(in the rows, 128 means zero)
Which row each row swaps with, under one turn or mirror
k_103: [141 155 100 170 109 108 112 150 148 107 155 158 136 170 134  92 168  99
  99  94 109]
k_781: [137 139 140 128 124 101  98 146 145 152 144 116 173 181 150 119 168 114
 129 122 125]
k_780: [124 181 146 132 119 154 115 146 156 119 134 141 129 150 108 131 178 135
 146 126 121]
k_599: [123 122 109 131 162 111  90 116 153 114 169 134 145 122 159  98 172 118
 131  84 131]
k_818: [106 128 138 144 128  94  87 140 145 107 142 167 134 143 127  98 117 138
 138 106 124]
k_232: [146 111 124 113 111 143 111 198 144 118 152 117 103 142 151 126 152 112
  96 108 118]
k_65: [106 137 135 114 131 164 114 160 107 120 173 103 145 156 154 106 158 114
  84 112 115]
k_852: [119 144 161 139 115 146 105 178 113 102 143 118 133 145 135  98 152 102
 144 142  94]
k_372: [ 97 128 133 143 127  95  90 144 131 107 143 168 118 137 124 107 139 141
 132 103 119]
k_932: [108 138 153 128 115 166 119 156 186 105 146 157 163 142 143  92 160 105
 130  76 104]
k_940: [174 112 128 132 150 124 146 148 152 125 177 118 128 152 121 119 139 105
  99 113 135]
k_110: [162 118 113 112 150 133 128 126 142 134 163 110 113 152 120 107 165 116
 104 117 155]
k_946: [123 137 133 120 120 128  78 132 130 136 162 112 156 180 151  94 150 145
 115 140 108]
k_48: [130 141 102 164 132 107 101 127 135  82 142 121 164 152 131 110 157  99
 125 143 137]
k_566: [153 179 136 117 144 132 118 168 160 123 130 132 121 155 116 128 165  99
 126 125 115]
k_437: [152 135 139 130 142 119 129 174 139  93 112 128 176 144 162 131 147 111
 106 111 130]
k_514: [ 97 117 134 140 100 101  77 147 141 114 147 151 148 128 129 104 126 135
 136 116 114]
k_434: [117 145 126 162 130 130 134 162 161 112 119 110 143 133 148 108 175 132
 165 131 118]
k_228: [156 164 111 127 139 114 110 143 140 118 144 157 162 146 151 113 135 132
 154  83 142]
k_240: [142 133 113 103 142 139 104 160 146 115 152 113 160 120 128  88 144 155
  90 131  96]
k_661: [132 170 151 129 121 139 112 143 161 124 130 148 128 147 105 140 178 110
 145 130 129]
k_431: [136 130  91 140  95 177 105 130 139 126 144 118 148 166 138 105 161 107
 129  77 125]
k_976: [122 145 122 136 121 184 138 142 118 107 152 116 130 154 160 104 135 161
 121 106 108]
k_873: [122 133 150 162 112 137 142 191 164  90 156 142 126 140 139  93 139 102
 150 121 119]
k_381: [128 114 110 139 166 112  92 145 150 113 163 154 159 120 166 112 160 123
 138 102 138]
k_714: [129 170 153 105 111 141 124 157 151 142 139 133 133 172 107 128 161 109
 124 124 125]
k_564: [163 111 118 105 142 153 135 119 146 132 166 118 122 138 118 123 168 126
 106 120 139]
k_986: [118 129 164 124 144 130 104 175 162 110 143 144 112 169 118 142 139 108
 132 123 116]
k_717: [118 117 141 139 168 111 105 127 162 117 156 125 154 124 167 103 154  97
 114  90 144]
k_659: [110 140 156 142  94 155 136 146 178 108 149 126 166 141 117 106 168 104
 138  86  98]
k_604: [135 138 127 111 112 155 149 144 137 109 158 118 182 165 112  90 128 125
 129 124 105]
k_739: [126 113 120 134 142 118 151 150 131 150 145 120 162 150 116  87 175 122
  97  94 120]
k_341: [160 151 132 130 108 141 126 174 141  68 129 134 151 162 149  94 167 125
  98 118 150]
k_36: [127 137 158 179 126 158  97 129 157 125 142 132 118 144 123 129 138 140
 142 126 103]
k_692: [128 160 149 173 109 147 114 140 167 117 152 135 134 153 111 145 162 129
 134 131 101]
k_727: [131  97 108 118 108 152 120 188 132  80 149 127 141 120 133  99 132 113
 108  98 121]
k_355: [112 103 119 166 138 123 117 138 127 127 192 140 141 134 128  99 149 137
  94 114 100]
k_100: [113 157 165 141 108 115 123 138 144  90 146 135 138 141 169 100 147 134
 124 126 165]
k_663: [115 166 129 125  93 135 100 147 146  98 140 161 152 144 150 105 159 109
  99  72  95]
k_840: [118 151 137 153 133 105 109 145 117 117 133 145 123 173 152  91 142  96
 112  96 153]
k_648: [147 144 133 134 168 145 101 145 152 107 179 116 152 124 165 100 152 107
 101 132 151]
k_810: [156 135 106 128 137 135 124 116 145 110 156 112 121 138 136 140 172 140
 101 135 152]
k_891: [109 112 136 127  96 180 124 161 169 120 151 148 164 149 135  92 167 112
 136  82 115]
k_156: [146 106 143 145 116 118 130 125 105  96 163 133 139 127 132  81 153 139
  94 122 137]
k_850: [ 98 143 156 133 125 185 131 149 170 108 145 129 168 130 146 109 162 122
 122  80 103]
k_380: [132  94 135 139 129 149 125 125 156  97 160 136 114 149 116 137 153 152
  88 113 131]
k_404: [125  99 102 130 120 178 117 170 135  81 150 124 123 142 125  99 134 118
 111  92 108]
k_337: [169 112 144 145 154 142 137 160 139 118 151 139 122 144 113 109 134 106
  91  92 135]
k_120: [164 135 118 136 108 156 144 157 150  97 137 113 174 153 153 126 183 143
 111 111 134]
k_453: [128 107 116 135 169 130  94 122 168 106 169 138 150 123 171 101 157 114
 112  92 120]
k_459: [155 132 118 128 117 143 129  99 164 134 150 116 119 146 119 114 168 149
  98 121 132]
k_897: [144 125 109 107 120 128 104 130 155 103 162 115 128 136 192  96 127 118
 125  91 115]
k_979: [126 142 137 138  94 115  92 156 179 100 114 122 140 139 125  74 160 103
 111 132 133]
k_469: [121  94 113 118 113 166 131 173 134  88 150 125 105 141 130  96 137 123
 122  93 114]
k_827: [128 111 108 121 122 176 123 177 123  91 150 138 122 123 122  88 140 122
 117  90 105]
k_186: [154 143 103 132 116 141 135 152 162 116 178 124 130 162 161  89 131 145
 141 114  87]
k_524: [142 115 116 137 170 102 115 132 154 108 176 112 159 116 149 115 156 112
 124 100 119]
k_821: [106 123 133 148 118 102  85 135 139 115 142 162 119 128 131  84 130 127
 146 109 128]
k_914: [123 133 147 138  90 106  97 152 154 128 146 155 121 133 144 129 153 166
 105 113 123]
k_276: [116 109 142 141  95 144 111 119 150 136 126 105 174 165 154 119 146 133
 108 117 108]
k_560: [114 163 170 138 104 173 109 138 168 125 165 139 164 149 131  89 161 113
 104 118 132]
k_510: [114 145 141 115 112 174 129 157 172 103 148 138 154 141 135  88 170 111
 145  68 108]

k_372 swaps with k_469
k_156 swaps with k_852
k_524 swaps with k_659
k_827 swaps with k_821
k_380 swaps with k_986
k_692 swaps with k_940
k_914 swaps with k_232

